(in the rows, 128 means zero)
Rotation paths and how fast each direction turns (degrees each step)
Each turn is a multiple of 5 degrees from 10 to 175, or 0.
Each row of a path follows its step; steps can be skipped.
path 1
step 4: [123 115 136 131 129 131 127 125 138 134 128 123 130 143 122 118 131 134
 120 129 143 134 127 121 135 121 119 129 126 132 118 136 126 129 127 136
 141 126 127 131 129 126 129 120 128 128 127 128 123 132 126 127 131 134
 121 123 124 118 123 126 128 133 131 127 128 134 133 126 124 120 132 130
 121 131 127 124 129 127 132 119 132 121]
step 5: [131 129 125 128 130 127 127 137 125 137 131 137 124 139 131 134 128 123
 113 128 131 132 131 121 128 131 127 125 127 129 135 135 122 128 127 131
 137 125 134 134 118 121 127 124 132 140 142 134 117 132 127 126 133 121
 131 120 132 118 139 127 123 127 130 129 128 126 126 132 134 124 127 132
 125 126 123 127 126 129 131 121 126 118]
step 10: [133 115 117 130 126 120 126 131 128 135 121 125 132 132 127 125 128 126
 138 120 127 127 132 120 134 131 135 118 135 127 130 122 125 123 129 125
 122 126 128 129 128 119 129 120 124 133 128 137 135 117 132 131 128 135
 139 132 127 126 128 123 140 122 135 127 129 116 133 125 134 131 127 118
 120 130 136 132 128 127 122 131 129 128]
step 20: [132 125 121 126 124 125 134 133 123 126 113 129 116 133 127 124 127 137
 131 140 130 123 132 131 132 124 129 132 132 134 129 125 125 134 124 132
 133 130 133 122 122 128 124 127 135 123 123 130 128 129 126 129 127 130
 130 126 132 123 121 128 131 134 116 132 131 125 138 125 111 126 125 119
 134 131 134 140 134 129 128 119 132 120]
step 21: [132 124 127 132 125 124 132 116 133 127 115 126 131 128 127 129 127 131
 121 129 138 127 128 122 128 122 133 122 132 126 124 126 130 134 131 132
 136 140 136 132 126 126 130 123 135 128 134 128 118 130 127 126 123 121
 137 129 117 124 127 125 121 132 133 122 130 135 128 123 121 123 133 121
 138 132 128 123 135 116 134 116 128 122]
step 22: [131 125 131 124 137 126 125 125 132 124 139 132 129 127 126 122 133 136
 122 126 138 125 125 123 128 135 137 120 129 128 138 131 126 133 135 122
 134 133 133 135 124 123 125 125 127 132 134 137 121 131 130 129 128 132
 117 128 129 117 128 126 124 123 127 111 122 120 126 132 134 122 129 121
 122 133 123 117 126 118 134 127 129 124]
step 34: [126 141 134 127 126 134 124 126 131 129 136 123 121 133 123 128 130 130
 140 129 137 120 126 130 125 121 133 135 124 127 128 138 127 128 131 131
 122 129 125 121 121 125 115 132 125 127 134 119 116 122 131 127 125 122
 128 123 140 120 128 132 128 130 125 121 130 131 121 123 128 142 131 121
 132 122 128 124 128 127 130 123 124 132]
step 35: [127 125 131 122 116 129 131 125 122 129 139 125 126 127 120 125 122 139
 127 135 131 120 123 121 131 121 132 135 127 137 122 126 121 121 125 126
 129 125 120 126 129 124 134 124 132 127 130 117 132 127 148 129 123 126
 135 132 135 128 133 125 116 132 128 121 132 132 129 126 135 135 134 132
 122 128 132 129 126 123 132 130 120 122]
Speeds:
[126 127 130 129 128 128 128 127 127 126 131 130 129 128 129 128 130 128
 127 127 128 129 129 126 129 129 129 127 129 129 125 127 126 126 130 128
 128 126 126 128 129 128 127 129 128 127 127 130 128 127 128 125 129 127
 127 126 127 129 129 128 127 126 127 126 128 129 128 129 127 128 129 129
 128 128 129 129 131 128 129 127 128 127] | 80
[128 128 130 128 129 130 128 127 126 127 128 125 128 125 128 128 128 129
 128 127 128 127 128 127 127 126 128 127 128 128 128 128 128 129 128 129
 127 127 128 131 126 132 129 125 126 127 128 129 129 128 127 129 128 127
 127 128 126 127 128 127 131 129 128 128 127 129 129 129 129 126 130 128
 126 128 128 127 127 129 127 128 127 127] | 100
[128 126 127 128 126 130 127 128 126 130 128 129 128 129 128 128 128 130
 127 127 127 126 129 127 127 126 126 128 129 127 127 128 128 129 128 129
 128 127 130 129 129 128 129 129 129 128 130 129 129 129 128 130 131 126
 130 131 127 129 131 129 126 126 129 128 128 128 125 127 128 127 129 129
 129 126 130 128 127 126 128 129 128 128] | 155
path 2
step 0: [131 119 133 124 129 129 126 125 118 138 121 128 127 128 132 126 121 134
 126 129 126 115 133 122 119 131 126 122 136 126 125 130 122 118 124 127
 127 127 124 124 123 137 136 127 131 117 126 120 128 132 122 126 126 135
 132 138 124 129 132 122 132 132 129 132 121 136 129 130 128 133 124 139
 127 119 130 131 127 117 130 132 123 125]
step 6: [135 123 129 129 129 127 130 126 131 130 131 126 127 134 122 125 125 126
 133 133 135 130 136 129 118 121 134 126 123 134 128 128 124 125 128 135
 123 122 123 128 131 124 128 141 134 120 121 139 124 125 123 125 127 130
 127 135 138 130 129 130 139 121 119 127 138 117 123 128 135 138 121 125
 123 117 124 129 129 129 125 136 127 131]
step 16: [129 120 123 126 122 125 135 135 125 131 142 134 124 127 124 125 130 135
 123 124 134 125 124 117 126 137 131 116 130 128 117 137 130 133 120 126
 132 133 121 126 127 123 133 130 128 132 130 121 130 137 124 130 128 122
 125 121 123 132 128 124 139 118 125 129 126 120 122 129 126 131 126 128
 125 131 124 133 137 132 124 124 121 125]
step 18: [128 130 123 122 128 121 136 121 127 130 120 130 138 135 125 127 125 131
 133 127 126 132 129 117 135 119 127 130 126 133 128 126 130 126 125 122
 135 119 134 117 127 129 130 125 120 129 132 129 120 128 129 141 129 127
 127 127 137 125 127 132 134 135 127 127 118 132 130 135 137 119 133 130
 129 117 129 132 121 135 133 125 130 128]
step 22: [127 129 131 127 128 137 136 127 121 123 127 136 119 130 122 127 121 130
 128 121 124 130 124 124 125 118 122 127 122 135 123 133 132 131 119 127
 131 120 131 128 135 131 131 134 123 126 131 125 121 117 127 110 131 128
 125 127 123 125 122 119 121 122 120 127 122 122 126 126 135 127 129 128
 129 127 131 129 118 127 132 127 127 121]
step 25: [129 131 132 117 121 132 128 125 123 121 132 133 123 128 130 125 118 130
 135 128 131 127 129 134 132 128 125 122 124 124 131 127 127 129 123 121
 134 130 118 132 122 133 118 136 137 129 124 123 116 126 126 129 128 129
 136 138 121 129 120 121 127 132 123 124 128 125 135 129 129 128 130 143
 131 131 139 127 136 123 122 130 127 126]
step 29: [128 128 126 124 120 121 133 124 128 126 134 125 127 125 132 133 133 117
 134 129 121 121 127 129 131 129 132 121 127 131 138 122 132 131 128 124
 123 121 124 135 131 133 111 126 121 124 120 122 130 134 120 130 121 132
 131 131 132 124 128 122 134 131 129 130 118 138 125 125 128 117 132 127
 129 124 127 131 128 122 139 124 135 128]
step 30: [119 122 139 122 136 129 131 131 120 130 134 126 126 128 127 121 126 128
 125 127 134 125 136 120 129 134 128 133 127 131 127 123 132 121 126 129
 133 133 126 139 127 135 132 119 123 129 134 121 135 140 134 131 129 124
 119 130 121 124 131 126 126 123 123 125 122 130 132 122 133 118 126 134
 127 126 127 126 143 130 116 127 130 133]
Speeds:
[129 127 126 127 128 126 128 129 126 127 129 126 128 130 129 127 127 128
 127 128 127 126 127 125 128 129 129 128 130 130 128 126 126 128 130 127
 128 129 126 128 127 126 129 125 127 128 128 128 130 131 127 128 128 127
 128 127 128 125 130 127 130 129 126 130 128 128 129 128 127 127 129 128
 128 127 129 126 127 126 127 127 128 129] | 25
[126 128 130 130 129 128 127 127 126 126 130 127 129 129 128 129 129 129
 130 128 126 128 128 127 127 128 129 128 128 126 127 130 129 128 128 130
 127 128 127 130 130 129 127 128 127 129 128 126 127 128 127 126 127 127
 126 129 129 126 128 129 130 128 130 125 127 127 128 127 128 129 127 128
 126 127 128 126 126 127 127 130 129 129] | 45
[130 127 130 128 128 128 130 129 128 126 128 129 129 127 127 126 128 128
 126 128 127 128 128 127 128 129 127 129 129 128 129 128 125 129 128 128
 127 131 128 129 127 128 128 129 127 128 129 127 126 126 129 128 127 129
 124 126 128 130 129 129 130 129 127 128 129 127 131 127 130 126 127 129
 127 128 126 129 126 128 130 128 129 128] | 175
[129 127 127 127 130 131 129 129 127 128 128 126 124 128 127 128 130 129
 129 127 130 129 127 129 128 128 128 128 128 128 129 128 128 126 126 127
 126 128 126 128 127 127 126 129 127 128 129 128 129 127 130 127 129 126
 127 131 126 129 128 127 127 127 127 127 130 128 128 127 129 128 127 128
 126 125 127 129 127 126 126 127 127 128] | 135
